Each path below is one point turned by a fixed rotation once a step. After each direction that follows a path, write how fast that rotation turns it, in degrees per step (0 if it stays still).
Each turn is a multiple of 5 degrees from 10 to 175, or 0.
Each row of a path follows its step; steps can be skipped.
Rotation 1:
step 0: [ 29   4 -12 -10 -12   4  -7  13  27  14  14 -19   9   0  17  30   1  11
 -10  23  -1 -14   6   3  19   6  -6   7  12 -11   8   1  -2  22  -4  -6
  -6  10  -1 -41  32   6  10 -14 -15   4  15 -13  -7   4  17 -11   0  -1
  -6]
step 3: [-18  27  -1  12  -6  -2   9  33 -12  -7   7   3  -7 -23 -35  30   1  13
  10   2  16 -22   0  16   2   6  -8  14   9 -10   8  20  -1  11 -16 -11
  12 -24   0 -22  -8   1   9 -11   1  18   3  20  -1   3   6 -17  15  -1
  -8]
step 5: [ 11  19  -6  -3  10  -7  20  -8   9 -11  25 -12  11  -2 -23  37  -9 -11
 -18  18   8 -13  16  26  39 -13   7  -6  -1  10  -6  15  -9  -4   6  -3
  11  -4  -3 -12   3   3 -12   2  13   5   1  -6  -8 -14  23 -16   6 -26
 -17]
step 6: [-16   2 -11  11   8   2   2  10  -6 -21  -1  -1   6   1 -16   6  -2  -2
  19  -1 -28   7  13  10  14   0  -1 -35  10  30  -1  24   1  -1   8   5
 -27  -3  -1  -4 -12  -2 -16 -21   2  41  36  -9   7  11  -6 -13  -3  -6
   5]
step 10: [  0   4  25 -10 -11  -8   8  30 -13  -5   9  -1   2  14 -26  24  -9   6
 -13  27  21  29   3   0   3   2 -22   4   1  21  12   6   0   0  -9  -1
  21   2  -7   4 -16  10  -2  -9 -20  15 -10 -13  22  -4  13 -24   7 -24
  -9]
step 11: [ -2 -12  -5  13 -13   2 -13   6   7   6  26 -27   6 -15 -28  -7   3  22
  12 -17 -10   9  -1 -25   3  20 -11  16  26  16   2   4  11   3  11   8
   7  -4  10   5   4  14 -11 -22 -11  31  10   0  -2  20   4 -19 -18   0
 -27]
step 14: [ -9   1 -10   9  28  -1   9  -5  17  -6   4   2  12  11 -13  22 -21  14
 -17 -10  18  -9  -5  -5 -30 -21  -6 -15  29  18   6 -21   2  -5  -9  -6
  -2   1  10 -27   5  13 -12  13   7  21  21   1 -15  -6  14 -19  -9 -25
 -16]
step 16: [  0  -2 -25  -4   6 -18  -1  26  26  -9   7 -18   3 -19  -3  10  15  25
 -17  -3  -9 -20  16  -4   8 -23 -17  10  20 -11  32 -19   7 -11  -1   4
 -11  -3  13 -10  17  16  -5 -20 -15   7  11   1 -20 -13   5  -6  -5  12
  -7]
[-10   1  -9   4   7   0   4  -7  -5  -3   6   1   7  -5  -7  -2  -2  -8
  -1   0   2   4  -6  -7   8   5   2  -2   1   1   0  -3   1   6   1  -4
  -4   0   0  -1   3   1   2   2   2   1  -7   8   2   2   2   3   2  -5
   3] => 45
[ -6   0   0  -2  -1   5   0  -1   3   0  -3  -5   4  -4  -1  -1   5   1
   8  -8   0  -1   2   1  -9   6   3  -4  -1   4   6  -2  -3   9  -6   3
  -1  -5  -2  -8   1  -4 -12  10   0   3   6   2   1   0  -4   1   1   0
  -2] => 135
[-5  5 -2  4 -4 -4 -5  2 -3 -4  1  1 -4  3  0 -1  4  9  7 -8  9 -3 -4  0
  4 -2 -2  0 -4  5  0 -4  2  2  2  4  0  0  0  7  2  8  5 -5  1  6  4  4
  6  1 -8  5  4  2 -9] => 85
[ -9   1  -5   3   6   4   5  -3  -1  -6  -1   1  -4   2   3   4  -2   1
  -4  -5  -3   2  -2   5  -1 -11   2   4   1   2  -4  10  -2   4   5  -9
   3   2   4   3   2  -6  -5   1   1  -1   2   1  -4  -6  -4  -3  -4   6
  -8] => 40
[ -5   3  -8 -10  -2  -2   1  -1  -3   2  -4   3  -2  -1  -2  -2   0  -2
  -1   8  -5   2  -5   3   2  -5  -4   1   5   7   4  -9  -2   4  -4   4
   6   2  -8  -2   6   1   6   0  -1  -4   7  -5  -3   4  -3   2  -6   6
   1] => 45
[-1 -3  3 -2 -6 -1  4  1 -4  0 13  4  5  0  7  1  5  2 -1 -2 -8 -2  6 -2
 -4 -3 -4  5 -5  9 -2 -1 -7 -1  2 -3 -6 -2 -4 -2  6 -3  2 -2  8  7 -6 -3
 -3  3 -3  2  0 -2  1] => 65
